[[-2.97 -0.50 -5.47]
 [ 4.40  7.29  9.01]]
->
[[-2.97 -0.50]
 [ 4.40  7.29]]

[[-2.42  1.83 -0.89  2.40]
 [ 2.00  4.39 -2.83  0.77]
 [-5.17  4.29  4.12 -7.59]
 [-0.45  4.60 -1.46 -1.96]
 [ 1.98  3.50 -3.34  2.12]]
->
[[-2.42  1.83]
 [ 2.00  4.39]]

[[ 1.74  0.94  3.57  2.29]
 [ 1.85  0.78  3.98  2.64]
 [ 1.37  0.30  6.94  3.51]
 [ 2.66 -0.31  7.04  4.46]]
->
[[1.74 0.94]
 [1.85 0.78]]

[[ 3.75  6.42  3.63  1.70  3.54]
 [-8.05 -4.71  1.94 -2.18  1.70]
 [-7.93 -0.90  4.91 -4.29  0.38]]
->
[[ 3.75  6.42]
 [-8.05 -4.71]]

[[ 4.36 -1.40  0.11  2.30  0.99]
 [ 0.01 -4.31 -4.91  1.26 -4.36]
 [-1.98  0.02  1.26 -1.89  4.30]
 [ 0.16 -6.42 -5.58 -0.81 -3.21]
 [-2.16  5.72 -0.30  1.55  5.64]]
->
[[ 4.36 -1.40]
 [ 0.01 -4.31]]

[[ 0.15  3.25  5.35]
 [-1.25 -2.76 -2.31]
 [ 0.21 -2.86  4.10]
 [-1.91 -0.92  5.42]
 [ 1.21 -1.30  6.63]]
->
[[ 0.15  3.25]
 [-1.25 -2.76]]

[[ 0.51  0.11  3.34 -6.35  2.47]
 [-3.90  3.97  0.64  4.87  7.88]
 [ 1.96  0.08 -1.07 -1.79 -7.53]]
->
[[ 0.51  0.11]
 [-3.90  3.97]]
---
[[-2.18 -0.02  0.14 -2.61]
 [-0.41 -0.04  0.11 -5.54]
 [-0.84  0.02  0.03  1.66]
 [-7.46  0.05  0.00  0.13]]
->
[[-0.04  0.11]
 [ 0.02  0.03]]

[[ 3.12  5.44 -1.38  1.10]
 [-3.11 -7.13  2.09  2.36]
 [-2.14 -2.25  3.37  6.45]
 [-2.03 -5.84  1.96 -0.55]
 [ 3.82  4.48 -4.99 -2.66]]
->
[[-7.13  2.09]
 [-2.25  3.37]]

[[ 5.45  0.14  0.34 -3.16]
 [-8.93  1.03  1.01  4.14]
 [-5.89 -0.87 -0.42  5.73]]
->
[[ 1.03  1.01]
 [-0.87 -0.42]]

[[ 4.60 -8.04 -6.57  1.70]
 [-6.44 -7.04 -7.74 -6.42]
 [ 4.63  5.04 -6.67  2.07]
 [-4.31  6.09 -8.40 -5.90]
 [ 1.04  0.78  2.81  6.56]]
->
[[-7.04 -7.74]
 [ 5.04 -6.67]]

[[-0.11 -3.67 -0.32  6.24]
 [ 1.02  2.56  2.53  3.82]
 [-1.67  1.58 -1.83  6.86]
 [-1.23 -0.84 -0.82  8.12]]
->
[[ 2.56  2.53]
 [ 1.58 -1.83]]

[[ 4.78 -5.02 -1.10]
 [ 4.39 -6.45 -4.62]
 [ 4.24 -5.44 -6.24]]
->
[[-6.45 -4.62]
 [-5.44 -6.24]]

[[ 5.45 -1.17  3.63]
 [ 7.60  3.96  1.89]
 [-8.11 -6.13 -3.48]]
->
[[ 3.96  1.89]
 [-6.13 -3.48]]

[[ 0.31  3.05  8.37]
 [-0.40 -0.80 -3.90]
 [-0.37 -3.90  0.79]]
->
[[-0.80 -3.90]
 [-3.90  0.79]]
---
[[-2.07 -3.03  5.32  5.65  2.04]
 [ 3.46  3.46 -7.18  0.11 -7.09]
 [-2.06  8.43  5.87 -3.52  3.96]
 [ 3.14 -0.96 -5.76  8.08  7.54]
 [-5.80  7.66  0.19  0.41 -8.08]]
->
[-2.07  3.46  5.87  8.08 -8.08]

[[-2.28  4.20  7.34]
 [ 6.69 -5.46  1.93]]
->
[-2.28 -5.46]

[[ 6.08 -1.35  0.64]
 [ 8.58 -7.91  6.19]
 [ 3.42 -1.62  2.27]]
->
[ 6.08 -7.91  2.27]

[[ 5.71 -2.06 -4.61 -6.29]
 [ 6.90 -2.60 -6.60 -3.54]
 [-4.66  1.96 -5.81 -6.34]
 [ 6.24 -2.36 -7.44 -2.70]]
->
[ 5.71 -2.60 -5.81 -2.70]

[[ 1.12 -1.16  4.77  5.45]
 [ 0.66  6.28 -6.91 -3.52]
 [-5.96 -6.27  0.86 -1.04]]
->
[1.12 6.28 0.86]

[[ 1.70 -3.90 -2.58  6.68]
 [ 0.27 -0.61 -1.97  1.04]
 [ 0.27 -0.61  1.95  1.04]]
->
[ 1.70 -0.61  1.95]

[[-0.65 -0.40  2.89  0.61  6.58]
 [-5.49  0.69 -0.18  1.39 -4.54]
 [-5.53 -1.34  2.79  3.50 -1.01]]
->
[-0.65  0.69  2.79]

[[-2.27 -2.00]
 [-4.55  3.73]
 [-6.96 -3.50]
 [ 6.10  1.10]]
->
[-2.27  3.73]

[[ 2.57  1.20  8.25 -0.44]
 [ 3.84  5.88  5.71 -0.97]
 [-0.47 -2.55 -1.83  8.81]]
->
[ 2.57  5.88 -1.83]
